[ 2.38 -1.76 -6.96 -1.89  5.85] Out: -6.96
[-4.62  6.90 -2.75 -2.27  6.74 -5.05  4.28] Out: 6.74
[-2.37 -6.32  1.97 -2.68 -8.31 -0.16] Out: -2.68
[-7.99  0.73  3.33  4.62 -7.25] Out: 3.33
[ 3.15 -5.79  3.56  6.64  5.41  6.81 -2.50] Out: 5.41
[-0.64 -2.18  4.57 -8.80  5.87 -1.86 -6.01] Out: 5.87
[-2.05  7.97  3.99 -4.41] Out: 7.97
[ 8.41 -2.03 -5.21  7.97] Out: -2.03
[ 7.28  4.66  6.47 -0.66 -7.50 -6.57  3.02] Out: -7.50
[ 3.89  8.68  4.97  8.83 -5.88  6.19  1.12] Out: -5.88
---
[[-3.22  2.24  2.11  5.93  3.59  3.83]
 [-2.94 -5.69  6.57  5.62 -1.96 -5.20]
 [ 3.11  2.11 -1.40 -2.55  1.40 -2.01]] value 6.57

[[-3.95 -2.90  1.51  5.06]
 [ 7.42  5.35 -3.46 -8.06]] value 1.51

[[-3.38 -5.05  0.57 -1.33]
 [ 2.74 -0.37 -6.66 -2.39]] value 0.57

[[-3.60  5.89 -6.34  1.91  1.01]
 [-2.46  2.77 -4.21  1.85 -3.58]] value -6.34

[[ 7.21  1.66  3.46 -6.21 -7.20]
 [-4.27  3.85 -2.40  8.51  3.19]] value 3.46

[[-3.29 -0.62  1.49  1.61  4.52  2.26]
 [-6.30 -4.86 -5.47 -1.30  5.45  0.84]
 [-3.23  0.13  4.35  1.16  4.21  3.33]] value -5.47

[[ 8.00 -2.88  3.73  4.16  5.23]
 [ 0.68 -3.23 -4.48  3.12 -0.73]
 [ 1.32  4.27 -4.62  3.29 -1.17]] value -4.48

[[-2.66 -4.23  5.55 -4.77  1.15  4.15]
 [ 4.06  4.96 -5.50 -3.66  5.85  5.33]
 [ 2.22 -0.19  4.58 -6.20  2.63  6.29]] value -5.50

[[-3.32  2.08  1.84 -2.28  0.08  0.20  0.47]
 [ 0.52  6.54  5.69 -8.38 -0.04  0.52  4.63]] value 1.84

[[ 1.60 -0.41 -2.61 -0.72 -0.51 -1.71  6.60]
 [ 0.49 -0.14 -1.04 -0.35 -0.37 -0.74  2.49]] value -2.61
---
[[ 2.82  1.05 -5.58 -2.24]
 [ 0.96  6.34 -4.30  5.70]
 [ 1.24 -7.97  7.57  7.34]] → 6.34

[[0.48 0.06 0.21 3.91 5.27]
 [6.38 2.40 0.10 0.02 1.15]] → 0.21

[[-0.05 -2.24 -0.51 -7.41 -6.37]
 [ 4.15 -2.07  0.88 -4.60 -1.58]] → -0.51

[[-6.84  0.69  4.21  4.35 -6.65]
 [ 0.54  0.40 -0.08  0.24  1.68]
 [ 4.25  0.12 -2.87 -2.97  3.73]] → -0.08

[[-2.00  2.30  4.83  2.81  2.76  0.38  7.84]
 [-1.45  1.73 -0.77  0.21 -4.06  1.11 -4.97]] → 2.76

[[ 6.63  0.49 -4.74  4.50  2.46  2.58 -3.58]
 [-4.63  1.68 -1.40 -2.49 -3.43 -2.51 -0.30]] → 2.46

[[ 2.53 -7.94 -3.37  2.22  1.53 -0.82 -2.29]
 [-0.36 -4.33 -2.49  0.86  0.29  0.11 -2.50]
 [-0.21 -0.23 -0.45  0.91  0.37  0.41 -1.00]] → 0.29

[[-3.04 -0.96 -3.15 -4.23 -7.59]
 [-3.93 -1.05 -3.17 -4.35 -7.21]] → -3.15

[[-3.28  3.41  5.72  0.30  4.98  5.72  1.54]
 [-0.81 -2.85  8.44 -3.10 -1.44  2.53  2.86]] → 4.98
---
[[5878 8101 7130 2011 4338 6515 3726]
 [3536 3345 6403 2121 6943 5368 3925]] 6943

[[5 9 2 7 5]
 [5 9 1 8 7]
 [5 3 8 2 4]] 1

[[8 2 7 7 2 7]
 [7 0 1 1 8 7]] 1

[[9319 8546 4253 3994 7574 7940 7917]
 [7503 7397 6816 9486 2760 6234 5611]] 2760

[[125  65 193 131 108 167]
 [204 224 115 171 230 120]
 [150  61 214  98 127 154]] 171

[[ 393  442  618  124]
 [ 787   29  -50 -129]
 [-298   67 -105 -623]] 29

[[-31  22  37  13 -26 -16]
 [-22 -20  -9 -19 -12 -10]
 [ -3  11  31  -1 -12 -16]] -19
---
[ 5.93  0.19 -8.08 -1.76  0.93] -> -8.08, 5.93
[ 5.27  0.76 -1.36  0.91  7.65] -> -1.36, 7.65
[ 6.26  7.04 -2.53  4.71 -7.32] -> -2.53, 7.04
[-7.19 -2.61  0.60 -0.36  5.48] -> 0.60, 5.48
[ 6.00 -3.22 -2.09 -6.30 -5.32  1.93 -4.13] -> -6.30, 6.00
[-5.29 -2.33 -2.89  1.40  7.76] -> -2.89, 7.76
[-7.39 -3.73  5.81 -5.43 -3.46] -> 5.81, 5.81
